In the rows, zero is written as 128.
These are runs of 8 systems, one row a step. Runs of the same system follow the same rule from any start.
Q, path 1:
[[153 122 112 125 131 161 165 194 112  89 105 147 151 161 113  94 154 154]
 [126 115  69 124 162 166 119 132 152 123  94 163 139 150 143  86  98 133]
 [129  91  69 139 154 120 137 106 117 151 146 140 108 111 141  89 136  78]
 [123 107 122 191 152 110 142 123 127 154 187 127 139 142 111 154 111  79]
 [105 118 173 176 140  88  92  95 152 127 132 110 137 106 122 146  92 104]
 [117 145 199 130 113 104  99 122 153 132 148  99 109 103 143 147 172 119]
 [141 185 160 109  95 140 127 135 139 136 136 101 136 130 149 173 127 165]
 [141 152 133  75  80 132 133 135 114 101  98 129 138  95 115 111 117 176]]
E, path 2, 8 rows:
[[ 87 125 148  82 116  82 118  69  90 147 114 145  92 102  96 191 108 156]
 [124  94 139 119 139 129 160 185 101 105 144 168 132 170  62 142 167 147]
 [117 135  96 128 149 164 124 159 154 121  63 150 138 152 162 126 110 192]
 [ 99  85 103 104 151 105  98  83 128 134  99 159  86 103 131  97 131 109]
 [106 116 112 116 146 132 128 131 137 175 184 162 104 159 121 180 157 123]
 [102 131 111 134 135 121 138 124 116 130  99 149 148 133 105 177  61 183]
 [107  76 148 133 155 117 107 140 139  93 114 166 128 140  89  97 136 115]
 [103 128 134 145 164 143 117 144 160 155 119 138 106 156 174 168 160 150]]
H, path 3:
[[122 124 143 100 156 137 117 116 131 141 150 135  90 175 135 136 174  91]
 [124 149  98 131 129 136 160 132 109 166 135 118 111 140 153 184 134 157]
 [104 112 136  97 133 105 127 106  93 126  88 143  90 123 116 150 142 151]
 [130 129 127  94 152 154 123 129 135 135 146 144 108 188 130 139 158 109]
 [126 133  90 136 136 132 167 125  94 157 116 121 103 136 159 158 131 147]
 [ 96 102 132  97 137 108 122 115 117 134 117 160  90 124 111 148 154 142]
 [123 141 122 109 151 149 130 116 129 142 141 140 115 186 130 162 126 121]
 [125 123 114 144 142 115 161 121  83 144 115 111  98 129 144 154 146 131]]
Q, path 4 (8 x 18):
[[ 85 108 183 124 150  96 133 116  94 134 115 137  75 152 108 205 172 154]
 [ 83 139 156 120 148 122 124 128 117 138  77 142 100 152 139 219 134 202]
 [ 92 121 123  67 123 114 128 116 108 140  78 163  80 116 128 169 152 195]
 [108 120 107  76 146 133 160 130  84 140 110 161  88 177 112 180 157 164]
 [ 95  96  95 122 161 117 157 123  79 130  69 158 101 156 111 169 110 172]
 [ 84  74 110 123 174 112 134 124 112 139  97 180  85 142 116 152 156 148]
 [ 84 101 113 134 180 120 133 100 117 169 118 151  84 169 141 191 136 129]
 [ 83 101 127 148 150  84 133  94  99 160 107 137  88 116 128 195 125 149]]
K, path 5:
[[ 79  79 156 143 162  92  97 112 139 147 125 153  77 122 134 153 173 114]
 [ 94 144 176 132 140 121 113 129 140 152 156 140 119 161 117 219 123 148]
 [ 96 125 150 186 137  92 134 120 116 129  81 111 138 101 131 181  85 172]
 [116 129 169 107 103 115 132 163 117  95  86 137 125 104 110 136 158 196]
 [136 170 100  80 106 153 147 122 105 129  83 127 127 138 141 154  97 189]
 [124 102  77  98 114 103 150 110  81 130  89 147 105  81 124 104 124 151]
 [123 107  99  66 135 138 135 134 110 130 146 181 110 160  90 119 145 131]
 [107 110  81 135 182 136 133  99 117 152 116 146 104 176 140 150  98 112]]
N, path 6 (8 x 18):
[[161 131 127 194 120 126 171 163 103 105 111  82 153 107 146 103 130 123]
 [126 111 127 149 112 117  95 150 181 130 166 148 156  69 125  82 129 113]
 [160 154 158 114 117 142 107 104 139 102 150 100 151 151 113  92  98  78]
 [158 114 131 155 100 103 170 146  78 101 127 103 143  89 103 101 134 121]
 [135 115 126 128 112 142 110 176 173 108 152 155 166 111 107  86 132 134]
 [158 142 128 132 132 145 113 110 137 100 109  98 147 139 137  73  98  92]
 [154 106 115 151 110 106 155 140 104 124 159 114 132  91 112  91 151  95]
 [142 129 121 150 121 146 125 161 161 119 167 145 176 138 103 109 102 121]]
A, path 7:
[[ 65 134 153 134 145 109 100 103 156 179 160 158 110 145 121 243 101 163]
 [115 161 189 121 127 122 145 123  90 108 105 109 135 177  91 213  92 168]
 [120 146 164 116 110 125 150 170 102  98  58 122 114 121 134 163 167 218]
 [119 166 126  57 103 167 104 151 171 135 100 152 129 129 154 141 144 207]
 [125 158  88  27 108 145 122  81 106 139  96 146 101 133 128 134 104 159]
 [120 111  60  79 121 127 175 132  70 152 132 171 100 127 102 146 137 162]
 [114 111  59 134 165 160 154 153 124 147 116 179 136 174 125 153  98 160]
 [ 85 102 113 143 194 130 122 104 119 138  80 153  94 182 142 168 117 136]]
R, path 8 (8 x 18):
[[ 95  99 134 138 164 126 104 139 151 112  82 160 126 143 121 130 111 152]
 [113 122 160 152 168 136 110 139 157 135 139 130 112 172 145 153 161 112]
 [107 142 144 156 128 112 134 133 133 157 127 118 115 115 154 190 138 161]
 [108 128 158 100 119 123 115 144 134 117 102 149 121 120 111 151 143 181]
 [127 132 139 107 149 150 138 139 112 117 103 132 109 177 130 152 151 142]
 [111 121 102 133 147 130 140 133 122 145 101 138 103 127 162 138 153 152]
 [101 114 115  99 131 128 111 134 150 149 140 170 116 123 126 143 148 148]
 [100 119 126 117 153 120 125 101 119 141 129 146 110 155 114 169 117 124]]
K, path 9:
[[154 113  68  79 134 134 202 121  19 104  89 133  98 171  92 108 129 122]
 [115  77  19 121 171 151 154 157 129 164 143 203 114 150 133 111 149 134]
 [ 73  87 119  93 188 125  61  76 176 154 135 187  88 163 131 129 128  89]
 [ 90 100 178 157 175  95 116  91 109 155 152 116  66 169 131 203 165  84]
 [ 87 116 163 209 144  96 134 164 146 162 161 139 140 123 120 221 129 165]
 [ 90 140 196 152 125 109  90 135 163  97  71 128 151 110 120 168  88 198]
 [137 166 173 104  97 118 149 135  87  92  49  87 111 110 143 153 146 199]
 [144 158  74  81  77 136 177 147  86 138 106 134 133  85 130 135 114 204]]
R, path 10 (8 x 18):
[[114 107 125 138 203 161  89 111 176 124  97 139 104 195 174  98 148  78]
 [106 108 130 181 141 100 130 127 149 191 186 118  97  98 166 173 173 101]
 [ 95 138 149 121  97  97 119 132 139 146 149 155 147  92  87 194  87 184]
 [117 122 180 117 150 126 121 121 107  77  70 126 126 173  92 137 113 138]
 [144 119 130 172 162 150 153 176 124 118 104 110 119 162 166 123 176 128]
 [119 153 111 112 116 146 108 141 171 163 137 135 120 104 178 144 145 166]
 [110 134 153  66 115 109 106  94 118 133 128 142  89 124 108 147 147 135]
 [127 106 106 130 142 120 168 138  74 127 121 142 113 152 101 143 136 132]]
U, path 11, 8 rows:
[[139 135  44 115 130 159 147 141 129 145 115 154 144 130 139 108  95 157]
 [111  88  89  90 135 117 109 107 129 140 131 172 102 104 119  90 145 110]
 [116  99 115 145 162 124 127 115 130 154 181 145 116 164 109 149 132  76]
 [101  95 130 194 158  95 131 122 122 131 114 133 135 117 114 160  87 129]
 [102 107 199 141 138 103  99 135 143 105 108 132 115 127 113 149 159 141]
 [130 168 177 131 135 135 130 121 121 125 115  85 119 168 148 182 130 139]
 [139 160 135 130  86 121 146 138 112 128 108  97 136  83 150 145 124 176]
 [147 154 132  67  92 150 127 149 130 116 135 141 136 126 113 109 145 158]]
E, path 12 (8 x 18):
[[164 152 145 151 104 124 156 147 103 101  72  67 122  82 181  90 166 147]
 [161 143 118  75  69 128 124 130 132 133 157 112 119  64 143  68 174 115]
 [171 188 114  62  96 162 145 107 105 140 159  98 122 154 141 124 126 109]
 [175 136  77 135 117 136 176 116  76 113 140 105 156 133 110  91  81  92]
 [161 134 100 159 134 151 117 142 170 123 176 121 173 136 134  72 100  70]
 [140 158 144 172 142 128 104  83 157 142 142  80 140 137 166 137  85  80]
 [138 121 177 190 117  82 132 119 111 125 163  84 141  94 116 138 122  86]
 [148 160 194 157  95 128 122 168 153 110 155  92 157 112 130 138 147 136]]
U, path 13:
[[160 152 112 132  94 141 129 139 145 107 133 115 178 102 120  86  80 131]
 [152 120 119  94 125 145 115 129 138  94 109 129 133 122 126  48 133 102]
 [146 128 107 142 147 152 116 118 149 137 151 117 128 145 158  88 132  71]
 [124 115 113 160 136 119  98 107 166 137 143 133 149 102 135 103  83 100]
 [122 115 172 135 136 110  92 105 148 101 133 124 138 125 102  95 116  84]
 [142 133 168 170 148 127 123 122 137 106 124  89 139 150 138 120 126  86]
 [137 149 154 162 124 134 109 137 158 113 109  96 150 108 160 115 114 130]
 [145 156 164  99 106 137  96 118 156 107 121 110 135 121 139 104 126 126]]
A, path 14, 8 rows:
[[162 183 158  87  68 144 150 161 122 117 177 115 162 133  89 154 123 157]
 [152 142 108 102  99 138 146 137 100  81  53 121 149 101 122  76  98 176]
 [119 102  94  65 126 143 110 146 147 132 126 176  98 116 134  81 190 130]
 [143 152  52 105 141 165 137  98 129 169 161 132 128 161 157 128  91 102]
 [ 97  77  87 161 159  88 144  94  84 144 114 151 111 113 105 144  91 117]
 [112  99 148 174 168 132 138 168 139 137 169 153 132 181 105 168 155 112]
 [123 156 163 184 159 138 122 115 139 122  85  81 133 158 172 167  98 136]
 [ 92 121 198 128 118  84  97 118 138 126 111 124  99  87 127 163 159 156]]
N, path 15 (8 x 18):
[[140 144  90 161  99 118 154 144 105 106  29 102 153  53 167  99  88 204]
 [123  96 104  49 116 129  69 118 183 141 162 180 103  93 119  51 176  96]
 [184 178  87 102 133 186 170 111  91 122 147 101 149 212 123 127  85  89]
 [115  52  73 203 144  75 171 145  77 125  93 149 132  75 106 112 112 135]
 [112 102 159 141 172 155  76 164 215 130 186 173 139 179 120 115 171  87]
 [157 174 155 192 144 131 144  91 107 122 101  40 139 156 177 155  83  94]
 [109  88 150 163  88  56 128 137 119 145 172 134 121  26 102 138 163 131]
 [139 179 188  84 106 169  85 145 192 109 160 139 174 171  97 140 104 146]]
H, path 16 (8 x 18):
[[141 129  54 156  95 121 144 143 141 152 140 147 176  61 127 112  62 161]
 [114  81 142 144 130  85  97 101 138  99 130 154 153  93  64  85  74  93]
 [149 126 148 200 149 140 126 159 168 120 190 116 177 158 118 117 108  72]
 [125 133 148 219 125  98 137 143 135 125 104  88 157  77 154 145  96 145]
 [113 129 213 128 112 106  64 121 180 100 118 114 134  96 119 109 134 126]
 [173 192 162 121  97 160 114 134 160 112 147  78 165 139 155 113 111 116]
 [160 144 127 124  74 114 148 144 107 100  97  95 143  56 135  85 129 155]
 [135 122 127  79 102 146  97 154 174  99 132 167 160 107  97  66 122 144]]

Which system made each of these runs?
path 17, 2 rows:
[[149 146 110  56 113 159 125 126 129 124 180 161 144 169  79 109 119 106]
 [133 119  82 158 155 116 147  71  84 136  92 103 108 132 155 118  84  92]]
  R
path 18 (2 x 18):
[[117  98 187  96 127 124  87 165 156  60 113 177 153 142  47  79 132 136]
 [175 166 135  97 131 177 143 136 117 112 103  76 102 170 192  88 186 103]]
  A
path 19:
[[118 106 112 145 144 132 160 177 110 136 110 151 114 135 129 150 166 172]
 [ 96 130 111  97 144 132 119 124 138 161 113 163 103 142 141 176 135 170]]
  U
path 20:
[[109  89 129  89 129  76 115  52  81 135 131 134  71  96  99 119 139  82]
 [135 105 152 199 148 116 158 173 124 140 203 125 143 158  98 162 155  90]]
  U
path 21 (2 x 18):
[[117 126 168  63 102  97 117  93  94 114 128 139 105 118  72 145 131 135]
 [138 143 129  93 118 155 158 174 105 108  95 137 125 159 119 145 158 186]]
  N
path 22, 2 rows:
[[143 164  77 116 147 178 136 126 130 112  27 109 128 153 200  99  97 179]
 [134 115  96  59  95 108 127 107 109 147 122 142  74  60 155  88 194 129]]
  K
path 23, 2 rows:
[[144 179 113 115 101 160 108 130 194 188 207 114 134 105 189 135 149 114]
 [131 136 112 117 103  92 114  59 101 119 122 117 152  85  88 111  27 109]]
  A
path 24, 2 rows:
[[126 127 191 156  98  89 137 145 107  94 139 112 158 104  62 158 106 140]
 [134 137 186 116 104 130 106 167 155  84  90 124 145 108 121 100 157 168]]
  N
path 25 (2 x 18):
[[102  90 148 100 158 152 109 182 160  86 114 203 149 187  60 116 138 159]
 [144 137  73 179 185 161 134 101 137 142  99  97 125 172 201 110  88  84]]
  H
path 26:
[[113  90 127 154 124  78 144 117  95 129 150 145 133  96  75 135 102 116]
 [123 120 171 129 141 145 113 167 158 100 138 141 142 169  99 132 152 131]]
  N
path 27, 2 rows:
[[137 142  83 129 125 136 172 127  92 151 103 112 111 125 159 150 131 160]
 [114  95  99 121 129 114 142 146 116 130 142 178 139 117  81 131 113 148]]
  Q
path 28:
[[126  91 136 194 162 137 114 179 174 115 154 150 157 148 117  98 142  98]
 [ 98 126 154 142 173 128  79  89 164 118  77 126 123 154 149 136  86 120]]
  U
path 29:
[[121 128 155 103  83 100 142 146 107 111 133 143 143  85  73 146 118 177]
 [141 140 133 103 142 158 136 133 113  91  90 127 140 183 109 117 105 134]]
  R
path 30:
[[119  99  62  62 108 119 164 144  76 138  78 167  77  78 137 106 187 189]
 [111 102  50  46 153 164 124 124 132 152 154 214 112 177  96 121 124 127]]
  R
path 31, 2 rows:
[[104 120 113 175 136  99 127 113 127 144  94 123 133  85 148 147  87 157]
 [106 108 170 112 122 102  90 128 155 121 160 152 124 110  92 117 149 112]]
  E
path 32, 2 rows:
[[100 108  99 113 146 133 119 128 140 136 138 184 140 148  88 141  87 142]
 [101 103 141 164 181 116 109 101 138 127 107 132 114 160 136 142 106 102]]
  R
path 33 (2 x 18):
[[ 71  89 110 142 160  96 136 112 109 162  94 160  79 111 142 194 139 174]
 [ 92 122 165  91 168 129  96  80 136 139 138 143  84 191 117 177 137  99]]
  H
path 34, 2 rows:
[[ 94 109 144  53 144 105  95  64 108 120  85 154  71 134 110 131 136 123]
 [134 141 114  97 138 154 175 156  88 146 138 135  95 180 133 173 181 155]]
  N
path 35:
[[127 173 172 121 104 135  79 108 193 146 191 119 163 123 120 155  84 113]
 [159 168 180 102  80 107 115  97 111  98 107  68 125  80 133  95 123 117]]
  Q
path 36, 2 rows:
[[129  76  76 118 129 110 163 132  78 102 112 171 143 122  58  90  93 128]
 [117  77 130 157 196 138 121 134 134 107 118 153 117 194 113 102 145  72]]
  Q
path 37:
[[144  76  80 143 130 113 138 138 124 133 165 144 118  88 122  48 168  65]
 [158 139 106 163 144 167 137 151 157 128 199 132 180 182 110 112  92  78]]
  N
path 38 (2 x 18):
[[140 164 195 102  98 125 135 134 106  85 134 118 169 165  52 163  75 150]
 [159 140 145 161 149 144 156 133  90  74  36  73 126 152 165  95 129 134]]
  R
path 39:
[[153 137 198 122  97 113 138 149 103  85 156 105 154 137  61 125 132 112]
 [147 143 150 145  98 138 145 181 128  84  83 112 163 101 130  96 132 176]]
  N
path 40, 2 rows:
[[179 182 110 128  84 118 181  87  62 156 182  57 127 108 139 144 111  86]
 [154 115  90 157  88 130 156 205 139 104 149 164 198  80  84  76 109 161]]
  U
path 41 (2 x 18):
[[110 171 165 107 122 142  88 113 175 130 112 125 138 138 142 171  95 172]
 [123 121 188 116 130 109 130 125  96 101  89 102  92 135 131 134 180 129]]
  R
path 42, 2 rows:
[[125 147 138 157 117 108 168 138  94 150 149 109 134 129 117 200 114 155]
 [118 126 137 123 122 128 120 141 129  96  60 140 140 111 125 120 105 187]]
  R
path 43, 2 rows:
[[144 145 108 127 118 151 135 156 139 135  83 106 105 101 207  97 186 156]
 [132 170  98  67 103 158  94 117 180 171 181 150 135 121 148 131 114 137]]
  U
